Families of rows that turns and mirrors carry onto each other, the same ones carrying the whole set onto itself: the rest of each named row's family, in list order
4 families of 4 rows
zum: [ -6  10 -10  -6 -28  17   6   2   5  10  24  -8 -16  -8   9   0  -1 -27
 -16   8   4  -8]
vop: [-13  -8  -2 -11   0   6  -6  -4  -6  -3   6  11 -14  11   1 -15  10  -9
  11  17 -13   5]
bapu: [-12   1  -8   0 -20   5  14  -5   2  21  15 -18 -21   6  15  -5  -3 -23
 -19  -8  -1   1]
noto: [ -2  18 -15   6 -22  19  10  19  -5  19   0  -9 -13  -3   2   1   2   8
  -3  -7   1  -5]
nira: [ -2  -3  -8  -3 -19  14  -2  -2   5  10  13 -10  -7   0   3 -16  34  17
 -14  12 -17 -10]
Luzo: [-16 -11   4  -1  -3  -2  -2  -7  -8   4   6   6  -9  25   6 -23   3  -6
   5   8  -5   3]
selo: [ -5  -3 -16   9  -8   1   1  -6   2   8  13 -21 -20  -3  19 -21  33   7
  -7  11 -15   3]
legam: [ -4   4  -2   5 -13  13   3   1   3  11  16 -11  -4  10  18   2 -14 -16
 -15  -6  16  -5]
Fam: [  1  29  -4  13 -23  15  -6  16   2  15   4 -10  -7  11   9  -3   6   9
   6   6   3   3]
goba: [-18   4   0  -1 -16   4 -14   2   5   6  11  12 -15  24   1 -18  12 -18
   6  19 -11  -2]
nabep: [ -7  -6  -7  -9 -12   7   0 -13  -9   0  20   9 -14  11   5 -17  16 -14
   6  26 -16   1]
fak: [ 11  17 -11  12 -14  11   5  16 -12  16  -2 -11  -3   3   3   0  -7   3
   4   3   1  -2]
mizu: [-14   2  -7  -3 -22  21   9   0   1   8  15 -18  -9   0  11   3 -11 -13
 -22   2  10  -6]
gasar: [ -7  -9 -11   6  -8  11  -7  -3  -1   3  14 -15  -5  -3  12 -24  29   5
 -10  20 -18 -18]
Rudar: [-16  -5  -4   8  -5   1 -12   2   1  -1   2 -19  -6  -2   6 -25  25   5
  -6  23 -18  -4]
sig: [ -5  20 -11  26  -7   6   1  15  -9   7  -4 -16  -5  -2  13  -2  -1  -2
   7   5   1   5]

Same family as sig: zum, nira, Luzo
Same family as mizu: vop, fak, gasar
Same family as Rudar: noto, legam, nabep

Families of rows that turns and mirrors carry onto each other, the same ones carrying the whole set onto itself: the rest of each named row's family, in list order
8 families of 4 rows
pov: [  0  -2  -7 -19  -4   9  10 -10 -15  25  -2 -22  -5  10  -4  -3   4  13
   3   0   9  24  -1]
Sunag: [ -5 -31  -6  -6  -6  -8  10 -15  -3  18   0   2   7   4  -3   0  23  -4
 -18   4   1  20  25]
ras: [ -8  12 -16 -14  -6  15  -5   0 -20  -5 -14  -1   3  10   1   9 -16   4
 -16   1   2  12  12]
Gadov: [-10  13 -13 -11  -7  12  -5   6  -9  -1 -16   7   0  18  -3  10 -19   4
 -18   3   1  14  15]
Tafur: [-16  15 -11  -8  -8  13   0  -1 -24   2 -11   4   4  18   1   3 -18  11
 -17   1   7  10  19]
gole: [-11 -31 -19  -3  -6 -17   6 -15   0  15   3  -2   0  -1  -7  -2  18   0
 -18   2   9  25  22]
Fes: [-13  -5  -1  19   1 -15 -13 -17   6   5 -18   0 -11   5  -6   0 -13  -2
 -14  15  -5  16  10]
sunen: [-12   9  -4 -14  -6  18  -2  -6 -18  -3 -10  10   6  14  -1   6 -16  -1
 -19  10   2  10  24]
Gideg: [ -7 -29 -17  -9  -6 -16   9  -4   2  17   3  -2  -2  10  -9  -2  24   5
 -15   1  -2  19  18]
Zeso: [ -9 -27 -12   4  -9 -17   8 -10  -6  26  -2  -1   3   8  -2  -6  21   6
 -22  -2   4  20  23]
kitop: [ -7   3  -5 -14  -2  10  10 -14 -16  32   1 -18   2  12  -5  -1   9  13
   2   3  15  23   4]
peri: [ -8  -1  -8 -15  -7  14  -2  -1 -19  -8 -19   1   3  16  -2   8 -23   4
 -14  -1   0  12  15]
fala: [ -1   5  -1 -19   1  18  10 -21 -13  24   0 -16  -4   3  -1   3   9   8
  -3  12   8  23   6]
Ledam: [-21  -2 -14  18  -4 -15 -14 -18   3   0  -6   7 -11   4  -5  -2 -11  -6
 -17  17   7  16  17]
tova: [ -8  12  -5  -6  -3   9   1  -3 -20   2 -12   9   1  19  -4   3 -26   4
 -13  10   9   6  19]
daka: [ -1   3 -10 -22  -4  13   7  -9  -6  20  -3 -20  -6  14  -5   5   9  12
   3   4   8  24  -2]
nub: [ -3  -5  -6 -19   3  10   8 -17 -14  19   1 -23  -9   7 -11  -2   3  12
   6   8   4  20   0]
sas: [ -6 -26 -16  -2  -1 -20   1  -7  -3  20   1  -2   3  -2  -9  -4  21   2
 -23   3  -4  19  21]
bod: [-17  -1  -4  19  -4 -23 -10 -12   2   4 -12   4 -12   9  -6  -8 -13   1
 -16  13  -3  13  13]
rek: [  1 -32  -5  -3  -6 -18  14 -15  -4  24  -4  -4   3  11  -4  -5  18   4
 -15   3   9  17  19]
Famim: [-23   1  -4  23  -8 -17 -11 -18   0   4 -12   4  -6  15  -1  -7  -5   0
 -16  14   5  10  15]
Fefo: [-17   2  -6  17  -2 -16 -17 -14   6   1 -16   5  -2   7  -6   1  -7  -7
 -15  16   0  13  11]
rosu: [-15  -2  -1  18  -4 -10  -9 -24   2   1  -7   5 -12   5   1  -4  -1  -6
 -18  21  -3  10  17]
Gobu: [ -4  -3 -12 -22   0   9   5 -13 -13  22   4 -22   2   8 -10   0  12   6
   6   7   9  20   0]
mig: [ -7 -35 -10  -6   0 -16   7  -6  -4  20  -1   1   3   3 -15  -3  11   2
 -17   1  -6  20  24]
Ribot: [-11  -7  -3  19  -3 -24  -3 -18  -1   1 -10   7 -12  12  -1  -6  -7   0
 -18  17   3   4  18]
Fasov: [ -8 -33 -10  -3  -7 -22   9  -6  -3  21   0  -3   1   9  -9 -10  16   4
 -15  -2   0  20  18]
gaf: [-12  11 -17 -13  -7  17  -7  -4 -17   1  -9   4   2  11  -3   7 -24   2
 -17   5  12  18  18]
Lipev: [  7   0  -3 -18  -1  12  13 -12 -18  29  -4 -14  -1  12  -3   2   0  12
  -3   6  15  20   5]
razib: [-11  11  -8 -11  -7  10  -1   4 -19   0 -16   4   3  18  -3   3 -26   5
 -12  -1   4  14  12]
veg: [-17   0  -9  17  -3 -19 -12 -10  11   5  -9   6 -14  11  -9  -2  -3  -2
 -15  17  -5  13  12]
gosu: [ -4  -3 -13 -23  -3  12   6 -17 -10  23   1 -18  -1   4  -6   3   5  10
  -2   4  19  30   4]

Same family as Gobu: ras, sas, Fefo
Same family as Lipev: tova, rek, Ribot
Same family as Ledam: gole, gaf, gosu
Same family as razib: pov, bod, Fasov
Same family as Sunag: sunen, fala, rosu
Same family as veg: Gadov, Gideg, daka

